128 stands for zero in the data rows.
Here are some points, one per row:
[124 199  92 170 123  81 110 137 162 126 113 140  80 135 203 176 141 154 137  93 111 153 116 115 121 185 134 130 161 115 104 171]
[ 92 123  94 151 107 141 144 132  97 141 163 158 140 205 125 215 127 104 130 161 159 111 139 172 140 134 149 122  84 118 127 162]
[113 124 140 140 119 133 128  94 146 121 177 151 143 128 102 122 133 140 151  82  88 110 151 117 128 126 148 117 109 160 107 141]
[115 148  99 172 158 115 162 149 132 107 150 125 168  89  91 120 105 174 147 106 150 142 122  87 133 124 136 161 112 161 109 157]
[149  92  91 147 148 116 128 129 131 133 129 112 148 137 140 118 113 150 119 161 102 197 112 176 121 125 134 151 168 102 110 150]
[143  97 126 133  85 153  96 193 138 127 138 109 142 116 149 164 147 120 148 113 129 159 131  78 107 114 135 145 140  89 146 110]
[123 162 148 152 104  98 127 192  84 115 113 122 156 142  83  68 118 166 149 127 131 148 138 156 111 109 108  83 103  96 105 115]
[144 108 117 141 138 113 134  97  99  84 117 131 132 119 131 134 108 106 145  78 125 143 101 116 107 107 148 105 196 138 112 100]
[108 127 132 117  84 166 122 131  95 125 120 120 123  91  93 156 124 130 116  71 113 143 141 151 131 122 117 111 140 131 162 117]
[130 112 150 138  70 100 183 151 120 135 118  93 127 156 156 143 153 149 133 139 133 170 147  83 122 132 142 122 100 156 158 144]
[140 105 123 132 164 142  79 152 113 171 116 115 140 131 117 106 142 156 152 135 124 163 123 112 108 156 151 102 141 115 117 109]
[129 100 143 136 117 112 132 157 132 139 145 127 165 127 108 107 122 149 182 166 103 135 126 151 147 142 117 101 126 107 122 128]
[163 123 120 109 113 121 151 122 136 123 127 101  94 113 133 160  98 136 134 126 158 137 112 149 150 134 113 127  91 126  78 121]
[102 152 129 129 116 167  92  95 137 118 133 102 104  85 155  97 123 119 117 151 109  93 128 125 157 128 111 127 108 116 112 173]
[128  95 151 128 169 101 131 113 132 120  93 131 116 162 130 122 142 126 116 118 141 113 146 170  81 126 102  95 114 172 142 124]
[127 123 109 107 138 144 112 112 146 142 116 159 165 128 147  68 104 117 110 153 133 176 115 135 107 142 135 174 114 124 141 130]
[156 164 137 123 170 181 101 122 147 218 128 129 131 144 122 100 141 172 139 108 135 135 129 104 142 140  79  91 138 154 143  85]
[112 158 142 112 152 171 167 165 110 138 180  96 125 116 145 127 152  99 104 120 121 133 151 148 128 100 144 132 125 139 101 148]
[106 131 137 114 113 119 108  99 101 130 111 113  76 117 127 115 140  97 157 122 161 144 108  99 136  82 127 126 140 115 173 147]
[ 86 131 126 147  99  89 161 140 154 138 134 141 107 190 171  97 112 133 135 123 156 115 132 131 122  77 152 127 146 140 149 155]
[122 148 107  89 153  90 138 136 144 129 119 113 177 116 113  84 119  47 105  99 130 108 138 105 125 151 114 123 136 132 131 136]
[154 152 130 127 103 142 165 136 124  99 105 115 145 145 107 111 168  82 114 124 122 148 145 102 151 121  87 125 141 105  94  59]
[157 106 135 106 128 112 102 139 145 148 156 159 126 164 105 149  96 130 134 125 117 126 124 112 164  94 121 108 107 157 116 123]
[132 146 133 136 122 166 109 149 168 137  96 124 143 119 154 131 112 100 122 114 120  79 130 146 123 116 123 138  91 132 130 165]
[156 188 128  77 170 102 148 155 124 112 144 112 113 131 108 160 128 114 116 161 107 111  90 109 138 136 131 106 136 129 178 113]
[104 130 137 139 165 136 138 103  89 162 107 160 164 136 130 121 166 100 137 178  93 170  83 139 131 125 167 179 156 147 125 152]
[114 138 102 140 157 118 132 119  70 117 137 110 131 139  93 169 112 134 114 114 191  92 151 127  97 136 111 182 131 150  89 139]
[197 131 152 121 147 197 146 137 145 145 133 102 140 129 164 162 144  99 125 117 122 116  97 129 105 115 125 122 119 114 130 161]
[122 145 136 107 115 104 123 104 161 103 175 122 135 133 122 144  91 111 133 157 126 148 161 115 133 108  90 157 135 125 172 103]
[131 104 123 117 135 160 124 131 154 134 121 112 140 164 110  92 119 135 125 144  98 163 115 148 121 133 141 162 145 108 110 116]
[128 114 168 148 145 105 123 135 102 127 131  99 130 131 135 132 107 102 123 145 151 137 117 153 153 148 140 109 138 195 154 130]
[109 131 173 138 166 169 113 145 108 156 139  85 138 103 153 157  88  91 129 124 140 127 134 141 125 123  80 136 146 111 100 181]
[148 178 127 135 120 120  94  94 117 171 119 140 165 161 112 144 130 125 161 158 116 127 132 142 100  93 139 127 148 100 110  83]
[103 134 100 166 124 126 124 136 128 109 140 146  81 214 185 121 141  92 149 142 161 115 122 127 119 127 115 106 105 128 124 122]
[163 117 139 155 145  83 101 140 146 165 116 138  88 103 111 112 134  63 105 138 121 103 126 129 144 106 170 125 139 103 106 121]
[ 98 136 127 122 117 135 158 112 158 130 115 132 145  87 168 141 148 131 177 131 105 127 136 159 157  70 100 126 144 148  97 125]
[137 148 105 104 102 170 147 148 129 122 147 126 154 104 185 151 112 123 150 131 107  95 110 148 122 132 163 104 121 140 136 140]
[159 127 146 124 108 108 143  87 123 184 138 106 123 114 113 117 128 130 130 125 154 128 159 168 145 171 131 184 130 140 132  76]
[144 113 148 107 102 137  93 123 103  99 107 145 123 148 101 133 125 134 118 105 106  92  92 125  91 119 123 130  85 141 135 144]
[208 145 145 119 117 210 164 145 145  88 122 251  84  86  81 110 132 135 162 220 178 129 232 118  77 178 139 110 199 139 121 193]
[ 99 149 119 125 139 150 135 133 135 113 101 137 140 119 116 139  98 142 152 110 128 141 144 157 155 124  87 134 102 115 192 115]
[ 84 126 132  91 133 145 192 123 143 146 131 131 111  96 128 148 128 118 123 107 138 141 112 142 121 123 145  97 140  90 147 130]
[167 148  90 119 177 122  91 107 151 104 132 107 103 130 118 133  93 125 109 134 129 102 127 116 126  81 165  93 129 136 130 117]
[140 138 127 112 130 133 134 156 111 136 120 137 137 155 108 109 132 165  58 143  95 115 125 143  93 123  87 173 168  90 126  94]
[159  97 120 152 132 146 165  77 147 158 163 123 158 136 127  84 105 143 129 134 135  80 119 116 119 136 139 118 144 108 134  84]
[127 141 170  78 106  90 119 107  88 120 133 134 120 129 124 134 100 141 185 119  99 106 124  88  90 134 118 146 135 139 144 125]
[ 95 147 133 163 136 164 119 108 134 115 103 123 126 113 135 108 135 105 152 113 121 114 130 138 133 142 135 132 108 129 141 110]
[149 151 167 176 134 125 114  84 147 121 122 108 143 109 150 142 159 124 143 137 130 124 125 129 118 107  77 114 119 130 133 130]
[128 110 126 149 165 155 155 139 109 102  88 148 110 114 147 134 119 125 114 113 121 127 115 151 131 131 103  82 106 103 102 114]
[119 113 133 135 100 107 113 154 134 139  89 127 160  72 170 146 105 144 109 149 116  84 106 101 126 147 125 125 123 108 128 140]
[132 163 165 120 133 103 159 139 157 166  93 140 120 131  88 101 118 123 136 108 119 134 110 135 111 137 167 153 139  95 113 108]
[110  95 151 182 102 136 112 159 161 114  96 117 115 129  95 167 126 140  91 151  83 119 152 141 141 130 127 122 152 134 188  87]
[110 137 110 135 123  97 116 170 101 116 130 143  80 122  98 105 127 118 116 109 116  93 122 116 176 140 111 147 154 144 189 140]
[175 106 114 130  89  96 137 143 137 193 152 163 136 110 107  96 135 107 129 122 154 100  93 144 155 118 111 125 128 101 122 110]
[103  98 134  97 116 110 118 110 146 130 107 120 120 122 129 139 156 160  70 142 157 139 147  78 100 101 140  98 118 162  90 114]
[142 104 112 105 140 103 141 143 136 131 127 105  91 105 135 121 147 153 140 130 128 113 142 127 111 112 154 141  81 121 113 155]
[120 109 114 123 101 164 131 145  95 143 129 144 126  95 191 123 145 133 119 126 114  72 127 150  96 130 132 141 142 158 140 110]
[160 128 108 121 115  87 166  80 128 169 114 134 123 145 121 119 143 172  98 113 115 123 140 148 124 115 101 146 129  98 140 165]
[ 92 122 129 139 101 121  97 121 123 134 147 157  79 117 145 103 128 141  84 136 116 123 137 101 151 118 126 139 106 164  92 137]
[103 130 128 144 126 168 154 127 127 112 174 119 114 139 125 144 150 149 105 131  84 107 123  75 131 139 136 119 125  97 140 115]
[135 101 109 123 154 141 128 133 145 116 117 123 102 133  93 129 128 162 162 119 173 120  79 106 141 107 144 184 118 175 112 126]
[152 110 172 161  89 134 157 107 109 112 113 109 116 159 150 123  64  95 120 124 119 152 116  91 128 138 142 131 112 167 136 129]
[130 141 107 122 150 122 145 130 112 109 122 132 119  85 172 154 100 147 125 162  84 117 145 119 160 142 139 139  89 135 112  74]
[144 126 221  84 152 142  93 143 112  44 133 133 179 167 234 122 167 209 123  82 194  72 160 153 233 125 187 142 159  53 114 128]
[117 137 134 149 136 118 109 145 128 133 166 104 135  98 133 138 128 146 113 121 146 128 154 141  87  83 128 108 134 109 177 120]
[107 125 125 134 123 122 113 101 157  79 136 120 151 115  83 127 101 137 129 145 138 134 115 132 127 118 149 126 110 139 123 150]
[139  95 123 126 136 100 157 112 107 124 119 154 135  90 141 125 131 105 112 108 142 146 148 126 128 101 149 109 119 151 123  98]
[141 100 119 116 155 116 122  86  98 157  94 160 189 147 152 109 122 113 113 156 114 176 123  88 138 144 109 155 128 107 143 176]
[126 132 130 101 150 122 106 113 115 114 114 110  77 117 128 139 115 129 145 116 114 156 161 137 104 102 142 148  91  83  99 120]
[141 131 104 117 127 120 120 124 125 101 117 170 152 112 107 166 122 129 116 101 106 146 115 139 151  99 100 119 148 169  96 127]
[ 77 149 135 108 136 109 126  94 180 125 117 134 133 118 110 193 147 149 118 118 184 138 102 143 109 195 166  96 118 127 138 134]
[ 96  87 125 122 147 109 138 118 122 115 129 128 120 179  90 141 125 128 138  94  83 113 149  96 139 146 135 103 136 119  86 167]
[143 136 129 119 102 109 120 125 143  81 168 136 161 131 103 101 171  81  98 124 112 141 112 147 129 155 132 139  95 125 100 130]
[112 115 183  89 145 130 136 131 130 143 129 149  82 167 144 128 117 128 125 115 131 164 110 118 148 133 106 141 120 170 151 133]
[146 132  84  97 113 102 104 114 132 163 118 113 160 138 126 114 128 118 137 112 122 135 173 167 132 173 155  92 138 131 132 131]
[125 148  85 104 100 170 126 129 127 164  89  64 135 163 111  91 105 131 111 157 149 135 144 124 165 131 125 115 187 137 109 130]
[ 70 130 158 136 105 113 105 152 136 113 205 167  93 143 170 132 107 119 120 147 151 142  90 143  84 163  92 115 153 129  77 107]
[122  91 124 112 129 116 133 113 121 103 136  90  97 118  96 136 165 120 166 165 100 103 107 131 125 140  97 132 147 126 168 138]
[113 123  59 130 136 164 125 167 137 107 135 126  92 149 179  95 142 130 170  89 116 126 148 129 108 161 122 156 101 105 160 114]
[124 146 103 122  99 147 111 129 105 119 124 114 138 125  98  77 164 178 123 164 139 151  74 157 137 136 129  91 110 125 110 142]
[119 126 108 119 164  99 120 157 170  82 116 122 176 132 107 136 177 121 140 135 152 115 135 105 119 105 115 167 131 191 116 118]
[148 159 121 169 146 147  97 123  88 164 121 123 159 133 115 114 144 139 119 142 115 155 157 121 134 157 174 152 123 138 134 130]
[150 105 142 147 100  96 115 121 121 108 146  93 103 108 105 134 147 106 133 128 127 142 132 158 140 142 132 131 133 132 162 145]
[132 129 120 151 120 146 126 117 131 105 149 154 115  87 111 133 127 137  85 102 145 170 119 110 142 130 118 125 126 108 205 131]
[ 83  91 117 149 136 115 130 118 123 151 129 163 125 120  90 172 140 119 127 121 175  86 131  87 147 160 118 110  99  91  87 114]
There is one direction along which these points spread out most. Where along it does each point below lie, from 0 to 99? 50 is the average, and the first point above lies past it. One standard deviation of the points above along it is 16.
[167 148  90 119 177 122  91 107 151 104 132 107 103 130 118 133  93 125 109 134 129 102 127 116 126  81 165  93 129 136 130 117] 52
[127 123 109 107 138 144 112 112 146 142 116 159 165 128 147  68 104 117 110 153 133 176 115 135 107 142 135 174 114 124 141 130] 22
[ 99 149 119 125 139 150 135 133 135 113 101 137 140 119 116 139  98 142 152 110 128 141 144 157 155 124  87 134 102 115 192 115] 55
[175 106 114 130  89  96 137 143 137 193 152 163 136 110 107  96 135 107 129 122 154 100  93 144 155 118 111 125 128 101 122 110] 29
[109 131 173 138 166 169 113 145 108 156 139  85 138 103 153 157  88  91 129 124 140 127 134 141 125 123  80 136 146 111 100 181] 61
[144 126 221  84 152 142  93 143 112  44 133 133 179 167 234 122 167 209 123  82 194  72 160 153 233 125 187 142 159  53 114 128] 99
[127 141 170  78 106  90 119 107  88 120 133 134 120 129 124 134 100 141 185 119  99 106 124  88  90 134 118 146 135 139 144 125] 54
[110  95 151 182 102 136 112 159 161 114  96 117 115 129  95 167 126 140  91 151  83 119 152 141 141 130 127 122 152 134 188  87] 51
[156 164 137 123 170 181 101 122 147 218 128 129 131 144 122 100 141 172 139 108 135 135 129 104 142 140  79  91 138 154 143  85] 24
[137 148 105 104 102 170 147 148 129 122 147 126 154 104 185 151 112 123 150 131 107  95 110 148 122 132 163 104 121 140 136 140] 69
[ 83  91 117 149 136 115 130 118 123 151 129 163 125 120  90 172 140 119 127 121 175  86 131  87 147 160 118 110  99  91  87 114] 64
[ 70 130 158 136 105 113 105 152 136 113 205 167  93 143 170 132 107 119 120 147 151 142  90 143  84 163  92 115 153 129  77 107] 74
[103 130 128 144 126 168 154 127 127 112 174 119 114 139 125 144 150 149 105 131  84 107 123  75 131 139 136 119 125  97 140 115] 64
